In the rows, zero is written as 100.
Each path below is one point turned by a fixed rotation once a step. After each direction that follows a path, write how fast that rotation turns it, in degrees a step (0 if it stays still).
Each turn is a multiple of 5 degrees from 10 to 175, or 0.
Each row of a path follows its step; steps can be skipped.

step 0: |  95 |  68 |  98 |  99 |  93 | 109 |  96 |  76 |  99 |  80 | 113 |  93 |  85 |  78 |  96 |  96 | 105 |  81 | 101 | 111 |  90 | 115 |  95 |  99 |  77 |  80 |  89 |  94 | 123 |  68 |  87 |
step 1: |  84 |  91 |  95 | 103 | 111 |  78 |  86 | 117 | 107 | 110 | 114 |  89 |  81 |  88 |  91 | 103 | 130 | 110 |  83 | 106 |  73 | 131 |  93 | 120 |  98 | 102 |  86 |  83 |  83 | 109 |  97 |
step 2: | 104 |  86 |  76 |  96 | 123 | 102 |  96 |  90 | 104 | 110 |  91 | 117 | 113 | 109 | 102 |  83 | 116 |  86 | 126 | 124 |  81 |  86 |  92 | 114 |  95 |  85 | 101 | 105 |  62 | 109 |  93 |
step 3: | 102 |  91 |  96 | 111 |  76 |  97 | 116 |  91 | 138 |  85 | 106 |  80 | 115 | 119 | 125 | 109 |  89 | 102 | 116 | 117 |  93 | 121 | 111 | 111 | 112 | 100 | 108 | 108 |  79 |  85 |  97 |
step 4: |  75 | 110 | 101 | 111 |  72 | 113 | 103 |  88 |  77 | 109 |  95 |  83 |  93 | 123 |  77 | 129 |  91 |  91 | 100 |  96 |  71 |  96 | 119 | 110 |  93 | 108 | 101 | 105 |  83 | 107 | 105 |
step 5: | 117 |  85 | 113 |  85 |  72 |  91 | 117 | 120 |  86 | 131 |  94 |  99 |  97 | 113 |  90 |  68 |  91 |  86 |  98 |  94 |  97 |  87 | 110 |  93 | 121 | 106 |  92 |  89 |  79 |  93 | 105 |
step 6: |  84 | 105 | 108 |  98 |  77 |  90 |  92 | 130 | 109 |  80 | 107 | 115 | 111 |  99 | 104 |  97 |  81 |  88 |  93 | 108 | 112 |  78 |  93 |  73 |  93 | 122 | 106 | 118 |  86 | 106 |  71 |
step 7: | 103 | 111 |  91 |  86 |  77 | 120 |  80 | 100 | 117 | 100 |  71 | 117 |  86 |  99 |  96 | 109 |  81 | 144 |  85 |  91 | 113 |  88 | 114 |  97 |  87 | 102 |  89 | 100 | 100 |  99 | 102 |
step 8: | 116 |  87 | 114 | 111 |  89 | 141 |  82 |  93 |  83 |  97 | 104 | 108 | 115 |  78 | 107 |  95 | 111 |  86 |  92 |  85 | 112 | 102 | 118 |  87 |  88 |  96 |  78 |  77 | 109 |  87 |  91 |
step 9: |  80 |  98 | 105 | 107 | 123 |  91 | 103 | 101 | 101 | 112 | 116 | 104 | 107 |  84 |  99 | 104 | 117 | 116 |  52 | 106 | 113 | 118 | 103 |  75 | 117 |  96 |  80 | 100 |  89 | 100 |  89 |
step 10: |  74 | 106 |  83 | 104 | 127 | 105 |  95 |  82 |  90 | 107 |  93 | 139 |  88 | 102 | 132 |  73 |  89 |  99 |  94 | 113 |  94 |  99 |  98 | 108 |  88 |  81 |  95 | 109 |  99 | 100 | 101 |
Directions:
|  94 | 100 | 101 | 102 | 102 | 103 | 110 |  99 | 105 | 109 | 103 |  96 | 103 | 107 | 105 | 103 |  94 |  98 | 109 |  90 |  88 | 101 |  90 | 102 | 103 |  97 | 104 | 100 |  93 | 102 |  99 |	40
| 102 | 100 |  97 |  98 |  96 | 110 | 105 | 100 |  95 |  98 |  97 |  90 |  93 |  96 | 103 | 102 |  94 | 103 |  94 |  97 |  97 | 106 | 103 | 110 |  86 | 103 | 107 |  94 | 103 | 100 |  99 |	100
|  90 | 104 |  93 |  99 | 102 | 100 | 109 | 101 | 100 |  90 |  91 | 102 | 101 | 102 | 103 | 100 | 115 |  96 |  99 |  99 | 101 | 104 |  99 | 106 | 103 |  93 |  97 |  92 |  98 |  95 |  99 |	40

step 0: | 107 | 100 | 131 |  97 |  88 | 103 | 112 |  84 | 103 | 121 |  91 | 131 |  96 | 107 | 108 | 103 | 100 | 126 | 120 |  93 |  96 |  85 |  74 |  90 | 115 |  84 | 100 | 118 |  98 | 102 | 102 |
step 1: |  84 | 115 |  76 | 118 | 120 | 121 | 116 | 101 | 131 |  77 |  86 | 107 | 104 | 110 | 101 | 114 |  99 | 114 | 101 |  89 | 105 |  97 |  96 |  81 |  83 |  98 | 120 |  97 |  89 | 108 | 105 |
step 2: | 114 |  92 | 122 | 110 |  79 |  92 |  96 | 107 | 123 | 113 |  91 | 127 |  73 |  88 |  96 |  83 |  90 | 107 |  98 |  93 | 115 | 118 | 109 |  73 | 104 | 114 | 111 | 101 | 100 |  87 | 106 |
step 3: |  89 | 114 |  95 |  81 | 100 | 115 | 108 |  98 | 122 |  85 | 115 | 100 |  95 |  98 | 101 | 113 |  75 | 119 |  97 | 114 |  95 | 116 |  61 |  96 | 114 |  92 | 115 | 106 | 118 | 108 | 108 |
step 4: |  98 | 107 |  99 | 101 | 108 | 129 |  74 |  95 | 117 | 113 | 104 | 110 |  97 |  81 |  83 |  95 | 106 |  87 |  83 | 111 | 102 | 113 | 113 |  70 |  90 |  96 | 113 |  73 |  81 |  97 |  96 |
step 5: |  88 |  93 | 123 |  99 |  99 |  97 |  96 |  77 | 105 | 137 | 123 | 100 |  85 |  89 | 113 | 106 |  90 | 120 |  94 |  93 |  99 |  81 |  85 |  96 | 120 |  97 | 112 |  99 | 119 |  87 | 115 |
step 6: |  85 |  89 |  85 | 111 | 113 | 134 | 113 |  83 | 124 |  93 | 119 |  98 | 118 | 104 | 107 | 104 |  84 | 104 | 113 | 107 |  96 | 102 | 101 |  98 |  94 |  90 |  93 |  83 |  67 | 106 | 118 |
step 7: | 100 | 113 | 127 | 120 |  85 |  88 |  83 | 105 | 103 | 111 |  84 | 103 |  88 |  78 | 108 |  99 |  91 | 101 | 109 |  99 | 113 |  83 | 100 |  87 |  99 | 103 | 105 |  85 |  74 |  68 | 122 |
step 8: |  98 |  82 |  94 |  89 |  75 | 108 | 107 | 102 | 133 |  88 | 107 | 101 | 107 |  95 | 127 | 135 |  88 | 121 | 104 | 100 |  88 |  97 |  81 | 116 | 103 |  96 | 111 | 107 |  99 |  88 |  95 |
step 9: | 105 | 103 |  84 | 107 |  91 | 121 | 101 | 125 | 112 | 101 |  94 | 104 | 108 |  95 |  99 |  77 | 111 |  78 | 105 | 109 | 108 |  99 |  94 |  79 | 118 |  89 | 127 |  81 |  70 |  84 |  94 |
step 10: | 101 |  82 | 101 | 109 |  93 |  92 |  90 | 111 | 100 | 119 | 111 |  91 |  78 |  87 | 125 | 114 |  83 |  96 | 104 |  94 | 108 |  91 |  75 |  83 |  85 |  95 | 118 |  95 | 135 |  84 |  92 |
Directions:
| 103 | 103 | 105 | 108 |  93 | 100 | 101 | 100 | 104 | 105 | 105 |  97 | 109 | 106 | 100 | 104 |  97 | 106 |  90 |  91 | 101 | 105 | 105 | 103 | 105 | 110 |  99 |  98 | 104 |  94 |  92 |	125
|  99 |  93 | 103 |  97 | 100 |  88 |  95 | 107 | 103 | 100 | 103 | 105 |  99 |  97 | 106 |  92 |  98 | 106 |  85 |  96 |  98 |  93 | 100 |  97 |  92 |  96 |  95 | 102 | 100 |  99 | 102 |	135
|  97 |  99 | 104 |  97 |  96 | 101 |  97 |  94 | 101 | 102 | 103 | 101 | 100 | 108 | 111 |  98 |  97 | 108 | 107 | 112 |  96 | 100 | 100 | 104 |  98 |  99 | 101 | 114 | 110 |  95 |  97 |	140
| 101 | 101 | 107 |  97 |  93 | 100 | 103 | 103 |  99 | 114 |  93 | 109 | 101 | 108 |  92 |  89 | 102 |  94 | 100 | 107 | 101 | 101 | 100 | 102 | 104 |  99 |  98 |  98 |  93 |  94 | 103 |	155
